In the rows, 128 means zero.
One turn moves each row of this set onto another row. After a few examples, where does it send each row asked below?
tev: [145 135 151 135 141 125 126 173 151 128 143 108 109 111 166 118 173 132
 133 152 127 165 126 158 115 112  97 116 129 101  97 136 106 144 125 142
 105  97 153 142 131 133]
mog: [124 125 130 115 175 115 148 128 133 147 184 103 104 117 140 116 141 144
 113 156 134 139 140 127 135 138 158 104 118 108  97 140 132 136 144 125
 122 138 152 122 108 142]
Keb: [108 119 154 124 176 116 120 161 130 141 144 105 121 128 160 131 165 122
 136 149 131 156 142 100 109 121 135 128 119 127  84 131 136 150 112 146
 117 110 137 161 136 126]
kalib: [112 126 148 124 174 115 132 131 123 140 175 103 112 131 141 108 142 136
 132 154 128 136 147 128 130 132 162 108 108 112 103 146 121 130 142 125
 120 130 152 123  88 133]
Fizup: [138 136 145 126 148 112 124 158 149 115 138 111 109 105 162 104 180 125
 135 136 140 149 122 144 114 121  93 111 131  87 101 130 128 129 118 144
  96 100 141 144 132 117]
nadig: [128 148 103 144 116  67 148 147 143 137 174 104 114 110 155  90 169 124
 128 155 122 128 127 147 102 107 131 100 158 110 100 120 110 109 117 108
 128 141 150 128 126 134]
mupi: [159 143 115 144 110 100 143 148 156 131 145 114 116 101 173 130 170 120
 140 133 116 148 126 126  97 108 100 121 148 126 101 122 106 127 105 124
 127 137 171 139 150 149]
sifa: [140 122 117 155 127 106 114 141 165 129 175 103 107 151 167 122 158 149
 152 128 128 103 145 136  94 148 130 166 132 125  94 122 151 116 124 123
 110 144 122  93 122 121]
vav: [143 108 133 161 141  95 136 158 171 109 165 128  90 140 177 135 129 146
 155 136 122 172 121 121  87 145 120 158 122 130 105 125 128 114 129 163
 113 122 118 130 125 126]
rel: [137 120 117 169 137  92 118 150 160 125 165 110  97 152 171 140 142 139
 164 130 135 126 120 160 104 123 128 161 129 133 109 102 141 116 118 125
 120 131 101 112 132 127]
zegi: [134 111 130 160 145 106 123 157 165 102 184 116 111 138 178 115 128 153
 136 145 130 142 146 115  78 162 129 153 129 122 101 132 139 126 136 169
 102 118 134 111 118 123]
gafa: [132 118 113 168 142  84 127 145 164 122 166 117  96 161 162 134 145 142
 166 122 122 132 123 144  95 132 124 165 137 135 104 101 130 110 125 121
 126 133 101 114 134 130]
ziz: [126 129 120 134 139  82 137 114 126 158 179 102 123 129 148 110 150 129
 139 144 119 127 150 112 126 128 165 120 131 140 107 130 111 120 117 105
 144 158 156 128 111 137]
bim: [138 127 111 128 142  67 150 119 130 152 184 111 124 125 135 122 156 143
 121 145 124 134 141 116 121 111 155 107 124 131  93 123 113 112 117 114
 135 154 149 130 116 138]
fifem: [113 141 142 119 180 112 123 132 141 133 161 109  99 127 143 102 135 125
 130 156 133 137 141 113 125 140 158 105 122 111 100 137 147 128 146 112
 115 109 147 125  99 125]
rov: [128 122 146 113 183 121 121 168 129 158 154 115 110 125 151 137 139 135
 129 162 133 151 134 123 121 120 136 126 116 122  91 138 125 155 133 146
 122 122 157 147 133 145]
Nupa: [125 119 124 159 130 107 128 152 155 133 175 125  99 169 147 127 146 150
 154 138 117 123 132 113  73 152 138 144 129 129  99 132 151 114 126 153
 107 128 138  94 103 128]
Rubis: [128 110 129 153 147  96 131 155 175 109 185 120 113 149 176 118 137 156
 148 148 130 145 153 108  69 162 135 137 134 129 103 135 134 128 135 163
 106 119 145 119 117 118]
Nolok: [119 117 161 129 174 131 128 166 126 141 153 100 118 121 158 138 161 137
 133 158 130 153 144 118 111 123 133 127 108 119  86 149 111 156 131 142
 119 118 155 150 124 131]
tipe: [102 118 147 125 168 116 131 135 125 144 173 105 105 135 141 106 152 128
 136 159 129 138 135 128 138 139 167 122 107 102 103 141 124 132 144 117
 114 115 144 124  99 129]
Tasa: [161 157 113 150 125  60 137 130 144 136 164 115 110 118 162  94 152 131
 130 151 135 122 129 139 117 129 125  96 144 110 120 121 128 111 116  99
 126 122 145 114 127 139]
mez: [144 149 105 147 109  79 135 128 146 145 169 109 110 118 152  92 156 120
 140 144 119 134 128 152 120 116 131 103 157 124 122 118 108 112 114 102
 134 134 155 119 120 142]
sote: [130 120 110 161 144 105 118 133 161 117 184 107 111 153 163 115 150 151
 148 120 121 107 145 135  90 152 133 163 139 119  95 110 142 116 132 128
 112 135 120  94 122 122]
nokez: [142 136 125 136 147  81 143 111 133 166 168 110 110 131 160 122 149 132
 133 145 112 136 144  88 123 136 166 120 125 134  96 125 136 120 107 101
 138 142 144 128 125 139]
Vak: [111 117 154 128 163 134 114 169 128 132 154 108 126 120 155 139 155 133
 137 157 134 144 146 109 107 113 128 134 107 111  79 144 113 150 123 135
 111 113 157 146 136 131]
kapel: [138 136 151 114 153 116 119 177 156 147 146 111 107 111 176  98 168 126
 132 160 122 158 129 155 123 117 109 131 136  96  88 131 119 143 124 146
 106 112 152 146 139 134]
dom: [149 135 116 156 120  91 146 153 129 145 143 111 108 103 172 133 178 122
 144 135 125 139 112 116  94 116 103 116 146 112 104 123 121 127  90 127
 128 131 146 145 161 137]
saluz: [143 147 106 148 119  67 154 129 148 139 165 109 103 125 160  95 161 115
 137 148 120 136 120 151 121 129 139 105 152 127 130 117 117 117 125 107
 135 133 155 120 117 153]
Baf: [142 141 121 130 120  96 131 166 144 153 142 117 103 103 164 115 174 117
 150 141 105 148 111 135  98  96 108 130 150 107  86 122 105 116 107 128
 121 135 160 150 143 129]
Pok: [123 111 127 165 141 101 126 146 145 128 178 124 104 162 146 133 140 152
 145 131 119 121 126 112  81 153 137 158 124 131 100 118 143 117 131 161
 111 125 133 102 110 124]
beka: [139 120 109 163 147 103 130 154 182  97 170 109  91 128 190 122 131 140
 162 130 129 152 133 143  86 143 116 157 143 118 105 118 127 116 134 126
 117 131 109 121 140 129]
Vugel: [139 123 108 127 154  80 129 115 128 149 176 104 127 130 157 117 149 123
 145 143 117 130 152 109 127 128 173 130 125 135 108 129 113 124 125 100
 136 146 157 130 115 142]
Gak: [129 135 161 139 124 117 137 170 157 124 144 114 110 117 162 113 178 131
 127 155 132 158 121 152 116 116  92 116 125 100  97 130 114 139 118 146
 105 102 151 136 135 136]
suk: [138 102 133 157 151  96 141 145 178 108 173 129  95 141 181 135 132 149
 162 132 124 174 126 126  90 141 132 140 124 123 110 116 123 118 126 166
 107 114 125 135 121 116]
vabu: [154 138 119 147 107 103 135 156 151 149 147 107 110 103 168 125 177 123
 143 140 115 154 121 139 104 110 101 125 155 124 102 122  99 132 105 119
 130 126 160 145 152 137]
Nebi: [136 113 115 165 152 107 132 147 179 101 172 106  90 117 192 138 130 140
 165 129 140 145 126 147  93 138 127 153 138 120 110 111 127 124 134 130
 117 130 117 131 142 114]

rov -> kapel
beka -> gafa
suk -> Nebi
Now these:
kalib -> Nolok
mupi -> saluz
Tasa -> nokez

One turn moves each row of this set onto another row. After a few examples, where does it send each row asked below?
gika: [109 164 115 126 149 114 114 151 142 152 104  98 114 122 140 119 142 116
 143 115 143 121 153 106]
Rudek: [113 120 113 109 138 130 144 152 149 130 111 124 115 156 161 121 152  85
 125 132  86 128 168 115]
ruf: [123 110 125 127 131 134 147 135 154 120 118 123 108 156 119  80 111 117
 136 154 135 115 155 128]
kevub: [129 156 116 102 117 106 137 135 145 128 115 110 103 127 162 120 113 116
 106 123 126 132 164 128]
Zoze: [135 125  93 129 174 132 115 168 143 139 122 118 108 153 141 122 130 108
 138 118 129 116 163 123]
romam: [106 111 115 168 141 131 128 170 150 136 113 124 123 156 149 100 107 106
 143 132 105 157 149 130]
Fomon: [137 129  98 126 169 130 115 174 136 138 118 110  99 148 152 132 123  99
 148 129 130 119 160 123]
duf: [128 131 126 134 129 145 145 137 136 118 112 104  97 134 121  80 108 138
 148 148 134 150 130 132]
dumam: [102 141 125 118 144 122 160 142 128  84 120 142 113 137 151 102 141 143
 143 139 131 119 156 131]
bepil: [119 114 129 118 133 126 150 137 144 125 123 118 100 162 120  85 109 125
 135 153 136 117 154 126]
buno: [122 133 124 122 141 165 131 147 153 117 111 110 125 149 129  97 141 142
 169 127  84 118 138 136]
purul: [106 145 125 119 106 167 108 141 146 120 106 130 119 137 164  99  90 126
 132 133 111 126 136 128]
bedo: [121 106 131 137 127 114 141 159 113 146 108 128 118 146 154 106 131 148
 136 112  95 135 154 101]
Medu: [107 164 129 136 117 133 102 165 169 137  97 126 113 123 154 106 121 100
 145 148  90 120 131 122]
rufut: [112 137 108 131 161 140 109 167 137 127 122 103  90 129 141 146 120 100
 136 126 127 122 164 133]
tezu: [117 156 120 119 127 130 156 144 149 130 109 118 116 137 175  82 125 101
 111 140 117 137 125 146]
gibal: [119 146 120 135 152 113 116 157 161 151  99 109  96 105 138 119 137 134
 149 113 138 127 152 111]
dirid: [138 134 105 152 128 150 127 177 113 125 107 109 102 150 159 133 147 121
 114 137 127 116 158 123]
pufo: [131 136 136 128 127 120 129 113 144 127 107 112 102 161 154 128 156 135
 148 150 106 111 127 151]
Nono: [130 150 118 161 138 144 135 172 160 136  89 124 114 136 153 113 161 132
 133 132 122 123 153  89]
daku: [114 146 116 103 130 143 130 134 151 112 125 121 123 149 129  94 138 145
 165 127 106 111 180 124]
vasek: [110 133 124 113 153 128 152 139 132  77 119 148 112 142 152 104 143 135
 138 142 124 117 153 124]
Zem: [130 129 142 147 131 104 133 110 153 113 117 117 123 154 143 109 142 140
 139 153 111 112 164 133]
Busav: [107 144 111 163 126 135 125 164 164 125  86 112 122 119 144 124 148 136
 121 141 124 120 157  94]
Viz: [108 164 116 127 151 109 122 151 142 157  97 106 118 133 142 122 141 123
 140 123 139 104 164 112]
Tamuk: [108 142 111 158 125 135 124 151 156 120  88 124 121 121 143 128 150 129
 126 142 137 123 170  94]
som: [114 142 127 135 146 134 111 143 159 112 105 134 117 132 151 106  93 132
 127 127 104 142 165  89]
Fusuf: [117 141 120 136 137 157 148 154 154 121 110 116 122 139 157  79 129 111
 147 144  90 140 111 149]
zeko: [112 149 127 137 118 122 120 142 179 141  92 133 124 153 171 126 116  87
 132 142 122 122 144 130]
guti: [106 151 109 131 105 126 117 160 129 109 106 145 115 133 176 114 119 143
 140 116 141 156 149 124]
zub: [102 147 136 124 117 140 108 138 158 113 109 125  98 153 170 124 119 122
 174 154 104 145 126 138]
fabim: [124 157 110 122 125 124 122 160 122 152 134 124  99 119 153  96 132 101
 142 117 107 131 121 142]
Remed: [121 127 135 148 137 106 121 110 157 112 115 121 118 165 144 106 141 131
 141 158 116 115 162 133]
bope: [139 116 105 156 134 135 144 185 137 116 120 123 112 137 146 138 130 140
 124 129 136 127 167 119]
der: [123 143 126 114 105 155 121 134 138 133 108 121 110 145 163 105 123 126
 146 132 106 114 107 155]
Boto: [110 123 120 126 142 113 138 145 150 125 119 130 110 145 181  99 163 109
 156 131  94 163 137 140]
Nasut: [109 114 144 136 112 129 109 147 141 133 119 125 112 148 167 122 113 143
 171 128  95 148 144 132]
patun: [119 147 123 102 124 139 132 143 148 112 126 122 128 153 135  98 138 150
 164 119 113 104 172 135]
nepi: [121 152 123 150  87 129 115 160 132 129 122 142  98 122 167 120 139 136
 142 131 108 141 125 120]
gez: [113 135  98 115 126 127 133 159 133 148 108 133 129 130 165 104 144 117
 144  92 108 121 141 154]
sumok: [141 119  97 158 131 146 139 176 133 122 120 127 102 138 156 144 137 139
 124 129 128 118 153 115]
tese: [123 133 113 151 136 131 119 187 142 118 121 133  95 143 165 109 123  96
 149 155  87 148 134 132]
Pemo: [115 139 123 139 121 125 136 138 137 118 118 119  98 130 162  91 138 134
 165 142 114 174 119 143]
goso: [106 159 123 113 147 138 144 133 144  85 106 130  89 143 159 118 135 123
 154 162 127 142 137 130]

romam -> guti
Zoze -> bope
fabim -> tese
Now these:
pufo -> buno
tezu -> Boto
rufut -> dirid
der -> Fusuf
sumok -> Busav
kevub -> Rudek
patun -> ruf
bepil -> vasek

One turn moves each row of this set onto another row. After a few examples, where does it send each row asked below?
Repes: [128 105 120 147 139 125 126 132 114 123 103 143 116 121 146 135 125 119
 118 155 120 107]
Ladi: [129 139 147 138 106 126 128 144 116 117 143 107 133 141 104 108 114 129
 157 106 135 142]
sivum: [131 103 115 146 141 126 124 130 116 127 102 141 120 117 138 136 131 116
 121 158 114 112]
norim: [136 141 123  85 147 122 109 137 137 150 149 133 129 154 143 152 149 138
 143 119 122 151]
disu: [121 144 146 141 113 134 132 147 116 118 141 108 129 133 104 107 104 132
 149 109 132 138]
legog: [131 144 121  82 150 124 108 131 137 146 142 131 132 152 149 153 145 138
 143 125 123 147]
Mim: [137 138 125  85 147 120 108 131 139 145 143 124 134 159 146 152 148 140
 138 118 122 151]
deko: [126 105 123 143 146 123 122 126 115 124 104 144 120 113 144 133 133 119
 121 156 123 108]
Nar: [122 137 145 142 104 135 122 138 113 115 137 105 133 134 103 114 108 135
 156 108 141 135]
Keka: [134 138 122  84 153 122 107 124 130 149 148 135 135 146 145 148 149 146
 138 122 116 149]
sola: [128  97 124 140 137 125 122 132 117 118 112 143 121 117 145 139 133 115
 117 158 122 106]
rikom: [121 136 145 141 107 134 130 141 107 114 141 106 130 137 101 116 107 131
 153 111 136 136]
lif: [133  99 123 142 134 131 123 129 117 127 110 145 117 114 145 132 135 119
 116 152 118 107]
gupiz: [132 102 117 145 141 125 121 125 116 130 102 145 120 116 141 131 132 119
 115 150 115 108]
supav: [124 144 141 144 107 135 123 139 112 112 139 105 137 138 100 115 111 132
 157 115 137 141]
Fodu: [117 142 153 140 109 133 127 141 114 118 140 103 132 133 108 110 114 131
 155 106 137 135]
Nor: [124 141 141 141 105 133 127 140 116 111 143 105 132 138 107 113 103 133
 153 108 138 133]
Kogon: [122 140 148 144 107 134 128 141 117 114 138 106 133 136 104 113 113 132
 154 104 138 136]
Vumal: [133 100 122 145 137 126 123 126 122 126 105 144 121 115 145 134 131 123
 116 153 119 105]
sis: [136 141 123  88 147 118 106 131 136 149 146 129 140 154 157 148 141 140
 141 117 119 147]
bani: [135 143 117  92 148 122 109 125 136 150 151 130 136 148 151 152 145 144
 151 119 124 150]
fak: [131 144 119  87 150 119 109 132 132 151 147 125 136 152 143 150 147 139
 141 119 124 156]
dotu: [124  95 121 147 133 123 125 129 117 125 107 134 122 111 143 136 130 121
 120 153 120 109]
Nudo: [135 141 118  85 150 122 106 132 134 142 144 125 136 153 145 155 148 139
 139 121 117 156]
Pefup: [130  98 116 139 139 123 120 123 116 126 107 143 119 116 146 135 129 116
 120 156 120 112]
lagof: [136 142 126  84 151 119 107 132 138 147 145 129 138 151 145 150 146 142
 140 116 121 146]
giga: [123 150 140 139 106 137 127 142 114 114 141 109 132 137 105 111 110 130
 152 106 140 137]

sivum -> supav
Repes -> giga
gupiz -> Nar
Now these:
Vumal -> Kogon
Pefup -> rikom
Fodu -> sis
deko -> Nor
Keka -> dotu
disu -> bani

One turn moves each row of this set onto another row. After a few examples, where does it send each row asked below?
nuv: [151 128 143 105 132 129 170 143 119 116 120 110 163 146 136 117 149 115
  97 138]
Tup: [148 126 145 114 145 113 159 143 130 129 175 121 140 140 107 135 154 118
 106 127]
bovur: [142 143 133 118 103 119 141 143 114 148 142 106 141 145 112 118 113 113
 171 102]
pido: [134  99 138 134 122 112 144 129 128 151 164  74 169 157 131 101 149 122
 148 131]
nekar: [163 128 136 120 145 101 164 114 156 145 146 139 133 123 146 131 140 114
 137 119]
sasu: [123 104 159 127 103 107 152 130 112 153 133  73 156 130 127 113 142 122
 153 137]
fonuk: [158 130 130 117 116 123 188 144 115 117 148 101 129 142 116 128 132 135
 121 144]
Rimom: [169 133 137 122 138  91 166 123 156 152 143 136 134 118 140 132 136 117
 138 124]
geli: [158 124 135 107 117 113 185 146 117 114 141 106 121 148 124 119 136 147
 120 133]
Ziruf: [154 125 138  84 137  79 155 122 153 133 119 119 137 125 136 106 134 124
 120 113]
denoz: [145 136 138 102 126  92 179 138 163 133 158 123 137 130 152  92 128 111
 125 115]
vuvi: [155 126 153 106 141 124 159 142 126 119 114 118 151 146 142 129 157 114
 100 131]
Sama: [147 122 133 115 141 109 159 140 125 134 170 113 139 127 101 146 141 123
 107 132]
nat: [121  95 140 123 125 122 143 141 135 134 138  88 169 137 133 119 151 102
 167 151]
pimen: [131 100 133 125 130 114 141 130 126 148 165  73 169 161 135 100 151 123
 154 126]
loz: [147 139 140 106 130  93 182 139 159 127 157 126 140 126 155  91 129 112
 130 125]
Godov: [110 136 147 129 126 123 115 132 135 135 138 104 149 147 128  93 139 129
 131  97]
lan: [164 133 137 120 137  98 162 120 161 148 146 138 132 120 150 130 132 108
 135 119]
kig: [123 136 122 116  98 123 123 140 124 124 132 129 166 144 156 101 133 118
 149 128]
Fen: [115 103 138 119 124 125 145 141 133 135 138  89 161 134 134 120 154 102
 173 153]
rur: [122 107 156 126 105 108 148 128 109 159 134  76 152 127 129 117 147 130
 154 128]
sedo: [135 151 132 122 116 122 128 140 125 149 148 104 138 141 110 125 109 116
 160  98]
zarun: [148 126 140 119 144 116 154 137 124 130 162 114 151 136  98 135 151 120
  97 136]
zereb: [133  98 129 136 128 118 141 134 132 154 167  76 165 152 128 103 150 122
 151 126]
dumom: [132 138 143 117 114 124 130 143 119 146 138 108 130 142 111 130 122 114
 175 102]
Kidu: [156 125 137  92 136  79 153 121 160 140 121 120 138 127 136 108 127 121
 121 109]
redok: [115 140 140 141 135 126 118 128 140 134 142 109 152 144 115  94 132 118
 137 100]
dif: [157 128 124 115 118 122 192 149 126 113 138  99 130 146 139 123 133 139
 120 142]
vugav: [125 143 117 111  96 130 132 146 123 127 137 123 155 142 153 110 115 120
 153 120]
Zagil: [155 123 139  93 145  77 159 124 155 135 122 118 146 130 130 102 130 124
 120 106]
darof: [150 129 149 104 146 122 159 145 125 128 122 104 162 145 138 126 152 109
  90 129]
Kuvef: [146 141 143 101 125  94 188 136 157 138 162 123 135 130 148  94 137 112
 127 115]
beki: [117  94 136 117 125 125 139 142 131 136 133  89 167 129 136 113 151 102
 162 147]
zopat: [129 112 153 126  98 110 151 138 111 160 137  69 150 128 133 107 140 125
 156 133]
mapi: [126 131 123 112 100 132 128 147 122 126 149 124 157 157 159 106 134 118
 157 121]
ren: [112 144 131 127 130 133 116 136 142 134 134 110 163 144 129  97 130 122
 130  99]

geli -> mapi
denoz -> nat
Kuvef -> Fen
Now these:
Rimom -> zopat
darof -> redok
zarun -> sedo

